Each path below is one point turned by a fixed rotation once a step. After each direction that follows a path, write how fast that rotation turns it, in degrees a step (0 if it stays still).
Each turn is a multiple of 5 degrees from 10 to 175, or 0.
Each row of a path follows its step; steps can be skipped.
Rotation 1:
step 1: [ -3  -7  -2   6   4  -8   6   3  -2  -6  -6   4   8   5 -12   4  -4  -5
   5  -7  -5  -1  -8   7   0   8 -13  -1  -6   7  -4   2  11  -8  -8]
step 3: [ 10 -13   8   4   1   3  -3 -10   0   2  -5   2 -11   5  -2   1  -1  -4
   5   3   5   3   8 -12  -5   0  -1  -5   2  -6  12 -10   2 -12  -9]
step 4: [  2   7  -2  -1  -3  -3  -5   1   8  14 -12  -1   4  -1  -2   0  -5  -6
  -1   3  -3  -6  13 -10   5  -3   2 -10   1   9  -2   7 -12  -1  10]
step 5: [-10 -10  -3  -3  -4   8   5   8   6   4   8  -8  10   5  -4  -1   2 -11
  -6  -2   9 -11   0  -5   7   4  -3  -2   2 -10  -6   2   8 -10  -1]
step 8: [ 15   6  -2 -12  -7  -8  -2  -3  -2  10  -3   4  -9   4  13   5   5  -4
  -3   5   8  13  -3  -7   0   7   5   1   3  -3   4   6  -4  -1   4]
step 9: [  5  -9 -12  -5   5   9  -1  -4   7  -7 -11 -12  -1   5  -1 -20  -3  -5
  -2   3   7  -1   2  -2   7  -1  -1  -2   2  -5   2   2  -3   6   5]
step 11: [ -3  -7   5   4  -6   1  13 -11 -14  -4  14  -4  12   2   2  -8  -3   2
   3  -2   1  -1   2   8  -4   6   5   3  -4  -4  -2   1   4  11   0]
step 12: [ -1   0  -5  -4   0 -20   0   2  -8   3   1  11  -9   7  -2  -1 -10  -1
  -2  -5  -8   9  -7   0  -3  -7   5  11  -2   1   0  -3  -5   8  -8]
step 13: [  7  -1  -6   7   5  -8  -1  -6  10  -4  -3  -4  -4   0  10   2  -4   1
   6  -5  14  -3  -5  -2  -1  11 -13   8 -10   4   9   2  -4   6  -1]
[-4 -3 -1  1 -2  1  0  2  1  4  4  0  3  2  1  0 -4 -1 -2 -1 -3 -3  1  1
 -6 -1  0 -1  2  1 -2  1  2  3  2] => 65
[-1  0  1  1 -1  0  0  1  3  1  6  0 -2  0  5  5  0  1  1 -1  4 -1 -4 -5
  2  1  0  1 -1 -3  1 -3  1 -1  0] => 140
[ 0  1  4  1  0 -2  2 -1  1 -1  2  1  3  3 -2  2  2 -2  3  1  0  6  5 -4
 -1 -3  2  1  1  0  1 -1  1  4  3] => 90
Rotation 2:
step 2: [  1  -1  -3  -4  -6   3  -8   9  11  -8  -4   0   5   7  -6  13 -11  -3
  -1   3  -6   5   4  -9   7   3   9 -11  -5  -2 -12  -1   1  10  -3]
step 3: [  0   1   6  -2  -3   0   3   4  -1  -1  -9 -15   1 -11  10  -4  -6  -7
  -1   2 -13   0  17  -6   5  -6   7  -5  -2   0 -16  -4  -1   1  -6]
step 7: [  3  -3   3   5  -5   4   1  -1   2   8  -1  13  11   5  -1   8  -6 -11
   1  -2  12   4   3 -11  10  -8   0 -11   2  -3   5  -5  14   6  -2]
step 8: [  5 -12   9   5   2   4   1  11   4   1   0   0   2   7  16  12  -4   7
   8   3  -2  -3   4  -7   0 -14   8  -9   6   4  -4  -1   4   9  -2]
step 10: [ -5  -2  10  -9  -7   4  -8   5   8  -8   9 -13  -3  -5   3  -2   1   0
  10   0  -1  -1  -1  -7   6   8   4 -14   0  -3  -9   3   2  13   8]
step 11: [ -1  11  13   1  -3   2 -11  -9   0   1  -7 -12  -1 -18   3  -6  -1  -2
  10   1  -4   1   7   1   3  -6  -3  -3   1  -3  -2  -4   6  -3  11]
step 12: [ -4  -5   7  11  -2  -8  -8 -16  12  -2   0  -2   4  -3  -9  -7   0  -7
   8   6   8   5  -6  -6   8  -6  -7  -7   0   3   2  -4  -1   7   9]
step 13: [ 8 -7 13  9 -6 -9 -2 -9  2 12  2  1  8 -6  1  7 -6 -3  7  4  0 -2  7 -9
 -5 -9 -2  2  3 -8 11  9 -2  6  2]
step 14: [  2  -8   2  17  -1  -3  -3  -1   4  -2 -14  10   7   8   3  -1  -6   0
   5   7   0 -10   7  -3  -9   4   1 -10  -1   9   8   2   7   9   6]
[-1  0 -1  1 -3  1  4 -5  1 -1  1  2 -1 -1 -2  1  2 -2 -2 -5 -1  2 -4 -2
  0  1  3 -3  0  3 -2  1  0  4  0] => 145
Rotation 3:
step 1: [ -5 -10  -2   1   0 -10  -7  -4  -2 -10  13  -3   8   3   5  -9  -2   0
   2  -5   0  -1  -7   0   7  -6  -3 -10   6   4 -11  11  -5   0   7]
step 2: [ -4 -11   3  13   0   1   3  -3  -5   8  13  -5  -2  -1  -5 -13   2   5
  -1 -11  12  11   0  -2  -3  -2   3  -4   4  -2   0   0   6   7   7]
step 6: [ -4   0  -7  12  -1   1   0   0  -4   3   6  -1  13   2 -12  -6   0  -2
  -5  -4  13  -3  -9  -9  -4   4  -1   4  -4 -13  -4  11   6   2   4]
step 7: [-11   2  -5  13   9   3  11  -5   4   1   5   3   8   4  -9  11  -3   0
   0   7  -6  11   2  -6  -2  -2  -6  -6   5   1   1   9   4   5   8]
step 8: [  0  -2  -3   7   2   7   1   2  -6  -6   2  -7 -10   8  -4  -2  -7  -5
   3  -2 -13  17   3  -1  11  -4  -3   5  -7   8   5   9  -2  -2   7]
step 9: [  1  -8  -2   6  -2   0  -7   3   3  -4   1  -8  -2   5   2  -9  -3 -13
 -15 -13  -3  -5   0   1   0  -8  -6   3  -7  -8  -3  14  -1   4   1]
step 10: [ -1  -3   0  10   2 -12  -2  -6   1  10   3   4  13   9   8  -6  -1   0
  -6  -2   4  -1  -4  -5  -7  -1  -7  -7   4   1  -4  12  -2   1  15]
step 12: [ -5  -2  -3   4   4   5   3  -7   6   4   1   8 -10   3 -14   2  -7  -6
  -6 -14  -7   6   1  10   7  -4   3   3  -7 -10   6   8  -5  -6   1]
step 14: [-12  10   0  -1   4   0  -9  -2  -6   0  -5  -6  13   4   1 -20  -2   6
  -1  -2   2   5   7  -3   1   2  -6  -6   2  -4   0  10   0   5   8]
[ 0 -4 -4 -3 -5 -1 -3  0 -1  1  1  1  4 -1  1 -3  2  4 -1  1 -1 -2 -2 -2
 -1  1 -3 -1  2 -4 -2  0  1 -2  2] => 80
[ 0 -2 -1 -2 -1 -1  3 -3 -6  1  4 -1 -2 -1  2  3  1 -3  1  1  1 -1  2 -4
  1  2  0  1  1  0  1  5  4  1 -4] => 20
